[152 133 108 117 108 108 107]
107
[132 103 131 149 114 142]
142
[127 132 133 140 157]
157
[148 137  98 125 136 150]
150
[136 116 122 132 106 131]
131
[123 150  99 152]
152
[147 129 102 121]
121
[132 115 123 123 104 141 113]
113
---
[[130 128 136 123]
 [131 105 109 110]
 [150 114 114 114]]: 150

[127 117 134 125 116  98 144]: 125

[[ 99 102  98 101 134]
 [136 138 136 139 134]]: 138

[113 100 125 124 108 110]: 125

[144 112 119  98]: 144

[[136 127 132 116 131]
 [113 142 135 131 144]
 [ 99 127 130 155 129]]: 127
---
[109 102 137 116] Answer: 137, 102

[113 142 144 143 105 138 156] Answer: 156, 105

[124 134 150 133 156 149] Answer: 156, 124

[127 101 134 113  99 106 140] Answer: 140, 99

[[104 146 128 120 102]
 [123 128 135 129 126]
 [125 131 139 131 117]] Answer: 146, 102

[151 104 116 129 146 118 124] Answer: 151, 104

[[130  99 129 128 131]
 [132 117 106 134 138]
 [123 121 128 102 125]] Answer: 138, 99

[104 122 135 126] Answer: 135, 104

[[105 103 122 105 104 105]
 [151 106 104 106 146 152]] Answer: 152, 103
---
array([137, 153, 113, 129, 138, 139, 140]) yields 138

array([106,  99, 155, 121, 149]) yields 149

array([151, 134, 129, 137, 147]) yields 147

array([[144, 149, 153, 150, 144],
       [101, 118, 114, 119, 110]]) yields 144

array([141, 124, 133, 123, 106, 138, 132]) yields 106

array([[115, 127, 138, 111, 102],
       [111, 132, 140, 107, 106]]) yields 102

array([[138, 126, 121, 153, 128, 134],
       [134, 132, 123, 157, 121, 131]]) yields 128

array([[120, 145, 144, 120],
       [113, 116, 153, 126],
       [147, 107, 149, 105]]) yields 113
---
Input:
[[129 123 129 122 119 127]
 [137 137 129 126 139 122]
 [121 123 138 123 112 151]]
Output: 129

Input:
[[129 138 132 130 129 120]
 [123 139 110 153 124 141]
 [121 134 121 126 110 112]]
Output: 110

Input:
[[138 116 156 157]
 [101 157 153 101]
 [102 103 102 157]]
Output: 153

Input:
[[150 129 148 140 147]
 [145 135 138 132 137]
 [150 130 150 141 149]]
Output: 138

Input:
[[106 121 125 129 120 125]
 [123 133 131 131 126 120]
 [113 109 118 112 115 130]]
Output: 131

Input:
[[120 118 138 136 129 105]
 [138 124 131 154 144 114]
 [130 122 133 145 137 111]]
Output: 131

Input:
[[122 102 135 107]
 [139 112 145 101]
 [129 101 133 107]]
Output: 145

Input:
[[125 113 139 138]
 [136 153 103 114]
 [124 112 141 140]]
Output: 103

Input:
[[108 108 107 146]
 [106 105 105 113]
 [106 106 106 120]]
Output: 105
---
[[140 146 119 109 147 134 150]
 [142 150 120 110 149 136 152]
 [141 148 119 108 148 135 152]]: 147

[[108 149 126 130 124]
 [148 147 123 126 126]
 [149 108 121 127 126]]: 126

[[138 157 154 125 136 127]
 [133 115 118 146 135 144]
 [140 156 157 125 137 128]]: 125

[[139 128 137 149]
 [135 153 137 128]
 [135 150 135 128]]: 128

[[133 140 123 140 115 134]
 [106 129 137 110 136 134]
 [123 117 146 114 138 133]]: 140

[[153 148 128 132 145]
 [124 123 145 124 105]
 [123 116 104 116 155]]: 128

[[132 106 129 122 132]
 [127 119 144 121 105]
 [128 128 128 128 128]]: 129
---
Q:
[[120 125 124 131 120 130 139]
 [147 127 148 116 147 147 137]
 [107 128 100 149 102  99 126]]
A: 148

Q:
[[129 101 133 144 106]
 [132 145 147 123 115]]
A: 147

Q:
[[125 149 126 141 153 129 135]
 [120 156 140 135 146 134 139]
 [116 143 127 145 156 134 126]]
A: 140

Q:
[[125 137 147 140 115 102 137]
 [124 133 141 143 116 104 137]
 [116 117 143 130 112 115 135]]
A: 141

Q:
[[134 125 101 129]
 [126 127 150 125]]
A: 150

Q:
[[105 104 104 131 148 113 118]
 [120 136 144 120 101 138 112]
 [118 113 120 146 114 133 125]]
A: 144
---
[[154 140 138 130 154 120 112]
 [132 131 131 128 132 125 125]
 [150 133 133 131 148 127 119]] ans = 125

[[125 105 145 112]
 [119 120 102 132]] ans = 112

[[125 150 116 139 142 132]
 [136 117 131 112 121 117]
 [120 148 120 148 138 139]] ans = 117

[[134 121 129 129 135 126 126]
 [127 130 127 129 136 150 124]
 [132 122 128 129 132 124 127]] ans = 124

[[157 115 151 145 138 141]
 [ 98 137 106 112 112 114]] ans = 141

[[110 100 112 115 125 117 124]
 [148 150 131 116 113 137 102]] ans = 124

[[107 145 140 125]
 [124 115 125 123]] ans = 125

[[107 154 153 149 108 127 101]
 [125 126 115 136 141 146 132]] ans = 101
---
[[148 134 135 139 131 155]
 [138 144 144 146 146 140]] gives 144

[[108 135 125 135 142 104 112]
 [131 139 135 120 141 154 132]] gives 139

[[107 123 108 133 102 156]
 [126 133 103 135 101 149]] gives 133

[[122 157 113 113 119 100 131]
 [126 144 112 119 127 106 129]] gives 144

[[126 114 147 139]
 [133 126 151 146]] gives 126

[[146 152 115 138]
 [157 147 115 156]] gives 147

[[130 107 121 152 149 125]
 [120 134 141 115 116 135]] gives 134

[[139 115 125 123 114]
 [104 136 128 138 140]] gives 136

[[131 136 139 133 119 139]
 [140 154 151 149 124 147]] gives 154
---
[114 126 147 133 139 149 127] -> 126

[147 111 109 127 122 119  99] -> 109

[[123 120 134 141 140 132 107]
 [115 130 119 134 136 132 109]] -> 109

[125 119 103 122 134] -> 119

[100 131 147 153 141 106] -> 106

[113 126 133 144 104 127 140] -> 113

[[118 129 133 134 125 129 123]
 [128 140 128 125 127 127 149]] -> 123

[103 143 150  99] -> 103

[[131 129 134 137 112 138]
 [126 119 130 143 101 125]
 [130 134 139 122 123 151]] -> 112

[131 132 115 140 131 119 155] -> 119
---
[[ 98 150 150 125]
 [102 146 146 126]
 [105 148 148 126]] -> 148

[[131 130 113 137]
 [124 152 103 105]
 [124 150 105 111]] -> 150

[[104 131 125 115]
 [144 110 133 132]
 [108 140 127 135]] -> 140

[[143 126 132 118]
 [158 117 127 103]
 [110 143 138 145]] -> 143

[[122 133 157 112]
 [150 123 126 114]
 [113 128 119 120]] -> 128

[[126 101 115 138]
 [135 147 135 104]
 [125 132 129 145]] -> 132

[[119 125 138 118]
 [105 145 141 116]
 [118 126 138 125]] -> 126

[[145 140 104 110]
 [133 106 130 157]
 [129 119 119 134]] -> 119

[[130 130 126 129]
 [136 138 119 135]
 [107 108 148 107]] -> 108
---
[139, 148, 126, 103, 112] -> 103
[[133, 114, 106, 123, 129, 132, 138], [130, 144, 142, 130, 125, 132, 113], [112, 137, 141, 134, 125, 110, 132]] -> 123
[104, 130, 143, 107] -> 107
[[133, 107, 144, 126, 133, 111, 152], [126, 131, 127, 142, 134, 120, 120]] -> 126
[148, 134, 109, 123, 125, 157, 145] -> 123
[133, 105, 121, 144, 130, 110] -> 144
[151, 153, 108, 140] -> 140
